One vector is turned by the same rotation once a step. Each row is the vector after some number of steps, and that number follows the row.
The counts run from 0 to 470.
[118  92 100  93  97 159 102 121 131 145 127  99 114 116 124 162 142  81
  94 141 159 109 127 105  46 131  82 132 162 128 149 141 160 146 141 136
  98 129 117 161  93 131 157 149 148 151 101 142]
421
[146 127  99 140  98 167 101 189  88 123 121 120 138 139 132 152 123 125
 115 136 122 126 138 103 127 194 148 132 125 155 113 116 152 142 175 163
  92 144 187 137  83 135 126 168 120 140 170 145]
81
[141 129 116 111 139 175 102 116 128 129 161 126 133 118 120 168 131 108
 121 192 131 126 159 116  94 133  56 155 149 116 139 154  97 111 122 169
 127 137 121 113 130  94 153 117 128 183  93 127]
425
[163 120  93 142 104 127 133 133  67 160  91 147 118  76 146 106 117 121
  92 127 135 115 161 116 105 146 118 224 107 135 145 117 137 146 156 106
 130 136 151 125  85 162 138 130 129 145 126 110]
61
[108 118 126 172 113 198  79  95 117 135 132  96 126 140 131 122  96 144
 177  86 114 129 141 112 156  94 128 119 160  92  69 157 119 110 172 139
 121 102 147 144 136 112 116 126 104 146  91 101]
345
[122 122 108 133 112 151 106 138  63 159 109 130 133 124 165 166 165 112
  98 140 140 143 124 122 104 166  82 181 175 139 169 124 131 157 150 181
 125 159 153 113 110 123 130 111 106 151  95 105]
269
[124 116 133 145 117 139 109 142 138 177 119 129 143  97 158 124 103 103
  99 116 122  76 168 106  54  95 110 158 126 103  97 105 152 141 154  60
 132  96 132 160 121 148 167 139 141 150 109 130]
213
[121  70  86  98 101 162 101 135  99 145 146 117 131 157 141 126 134 169
  96 166 133 112 152 120  91 138 119 175 135  97 112 101 114 161 149 111
 121  96 125  90  97 161 150 124 121  89 142 110]
402
[132 117  90 103  71 162 117 112 142 127  97 103 102 119 102 124 114 121
 146 123 160 109 135 139  93 149 138 165 172 115 157 122 180 142 167 138
  82 113 101 119  48 149 126 154 150 122 116 146]
112
[137 119 138 169  99 160  92  93 148 119 163 111 166 144 137 134 118 141
 157  90 129  69 160 101 121  78  96 129 147  75  91 145 183 116 137 106
 125 125 129 145 144 157 136 128 116 110 108 118]
192
[ 94  87 115 138 133 139 101 142 133 165 157 117 136 122 154 149 133 164
 103 128 104 117 162 120  97 136 134 173 128 106 130  61 112 176 146  81
 144 115 154 103  99 181 152 128 112 100 120  99]
7
[151  79 115 161 123 144  84 107 144  88 184 148 147 152 157 140 116 182
 128 114  98 115 148  89 135 101  95 128 111  96 106 136 138 139 114 122
 147 110 172 147 117 171 136 112 104 119 143  75]
396
[130 137  58 111 111 152 135 145  53 163  96  88 106 114 159 152 138 132
 114 129 157 103 153 116 114 175 103 155 124 150 110 141 127 135 192 183
 111 149 153 132  85 130 141 134 131 132 117 112]
285
[147 175 107 185 133 148  99 120 126  95 176 149 152 125 159 163 110 128
 142 130 114  96 158 117 155  75  91 105 105  80 109 111  98  93 144 142
 133  84 161 144 101 147 143 115 111 140 143 132]
463
[164 116  80  88 117 168 120 125  97 164 117 116  96  97 105 125 125 152
 102 157 148  77 165 112 109 163 131 188  96 137 112 159 125 147 161 126
 123 172 140 130  96 143 131 170 143 140 146 106]
370
[138 126 152 139 125 144  69 128 133 102 178  96 197 200 131 125  96 155
 151  96 101 136 144  97 138 117  80 123 155 131 101 149 153 138 148 136
 124 127 183 138 123 130 123 135 107 153 125 102]
412
[104 106 109 173 153 118  93 111 157 105 153 122 113  98 127 153 121 135
 133 118 121 140 154 105 116  46  81 137 123  68 166 115 115 122 134  98
 120  97 136 118  86 170 152  96  97 115  96 112]
244
[ 97 105 107 120 100 130  95 157 137 159 103  90 136 131 132 163 124 111
 110 131 147 139 134 126  77 147 113 155 181 133 159 104 167 166 171 130
  80 136 133 116  76 142 160 154 122 136  91 162]
27
[145 106  93  74 123 151 115 126 125 150 158 107 130 137 125 164 139 116
  95 185 130 114 150 117  81 184  81 168 159 142 150 136 130 161 129 166
 137 159 131 126  97 126 137 135 138 154 111 122]
423
[122 161 181 165 130 127  88 113 156 135 160 125 171 138 173 140 125 137
 149  84 113  98 151 121 108  87 102 129 183 107 107 118 135 139 126 115
 124 115 168 158 128 127 146 154 136 173 100 108]
208
[128  79  81 104 109 194  99 143  79 147 138 131 125 158 116 126 149 143
  95 166 146 130 127 120  77 125 114 163 134  87 108 114 101 144 152 111
 106  88 117  87 111 124 148 125 119  99 143 122]
403
[107 108 121 145 119 112 109 160 144 149  75 122 104  90 129 132 117 151
 115  95 135 113 154  95  80 113 138 162 133 142 132 114 158 156 167  85
  79 153 158 134  88 144 163 192 130 154 103 135]
299
[161 116 126 180 129 171  75 114 158  86 197 164 137 124 130 156  99 103
 136 137  95 111 146 102 127 109  97 123 125 100 116 128 118 104 104 134
 150  90 173 171  98 142 121 129 119 151 157 118]
394
[135  82  87 108 119 181  92 150 114 143 138 122 112 126 102 154 116 148
 110 186 107 146 153  98 120 191 131 175 127 141 129 144 112 130 155 145
 123 163 153  89 114 132 130 141 118 152 113 142]
98
[148 156 150 146 113 193  68 142 142 106 177 129 179 175 110 149  94 111
 142 152 101 134 136 109 125 118  86 120 162  94 108 129 124 103 143 156
 105  86 156 130 126 111 135 136 121 175 133 163]
410
[116 120 103 123 109 173 120  82  82 157 151  86 117 123 123  97 137 118
 133  98 150  72 157 134 118 106 117 161 153  87 101 134 131 151 166 104
 133 109 114 129  99 152 120  97 119 101 124  82]
195
[188 156  97 124 103 138 119 131 124  89 139 163 136 136 139 159 136 170
 140 147 152  74 153  95 131 132  89 126 105 125 118 167 144 119 132 186
  97 148 161 140 110 120 143 189 143 149 158 132]
374
[138 111  99 164 108 176  99  99 177  93 137 102 116 130 103 112  66 150
 187 112 109 112 168 116 151  98 128 126 134  85 108 159 149  94 157 134
 124  87 127 149  91 161 117 113 115 134 101 121]
106
[140 118 111 146 109 235  84 118 128 130 150 137 119 105 126 170 119 119
 143 175 112 129 140 139 131 169 132 145 161 102 116 128 104  95 139 191
 134 124 137 130 133 101 119 134 124 166 106 150]
340
[125 139 128 204 118 157  88 117 110 115 127 110 160 133 127 124  91 106
 158  80 117 120 139 113 160  65  96 132 141  84 127 133 148 110 164 125
 114  92 152 129 114 153 123  83  87 111 101 123]
260
[115 114  91 144  98 146 114 116  79 161 119  93 130 119 140  99 115 108
 128 108 126 127 143 140 114 136 116 186 162 105 150 100 140 164 175 112
 131 100 127 118  60 173 117  77 112 102 102  92]
264
[154 130  98 142 106 129 120 144 115 116 124 166 115  85 184 192 148 141
 113 136 135  92 142 105 130 171 116 154 125 145 158 119 142 149 127 185
 132 179 177 152  92 137 133 170 134 145 141 116]
65
[147 178 103 139 135 111 133 136  99 106 119 127 145 150 167 149 102 192
 153 135 122 140 163 129 156 132  78 143 133 149 125 150  93 125 167 193
 110 129 177 126 100 112 141 149 122 170  94 118]
290
[121  96 121 121 150 134  94 104 156  96 202 112 116 149 157 162 118 191
 140 117 105 128 146  99 125 108  99 106 134 125 110 121 104 156 125 148
 134 126 171 163 101 147 140 157 117 145 137  61]
156
[107 181 141 171 131 124 108 111 162 115 127 114 129 109 150 156  90 162
 181  84 113 123 157 146 141 103 125 107 167 122 135 116 112 131 159 156
 104 112 151 146  83 134 144 173 137 181  87 130]
293
[115 110 100 155 101 185 100 183  75 143  82 141 113 102 128 141 139 108
 116 121 150 118 126 101 109 133 148 139 119 118  99 110 137 125 186 132
  78 121 164 128  90 118 148 166 117 135 141 166]
79
[126 101  94  84 103 146 105 122 140 141 149 102 136 135 124 173 144 106
  95 152 149 102 146 115  66 165  82 144 168 142 151 144 154 159 133 150
 122 148 126 145  88 133 149 146 147 144 112 129]
422
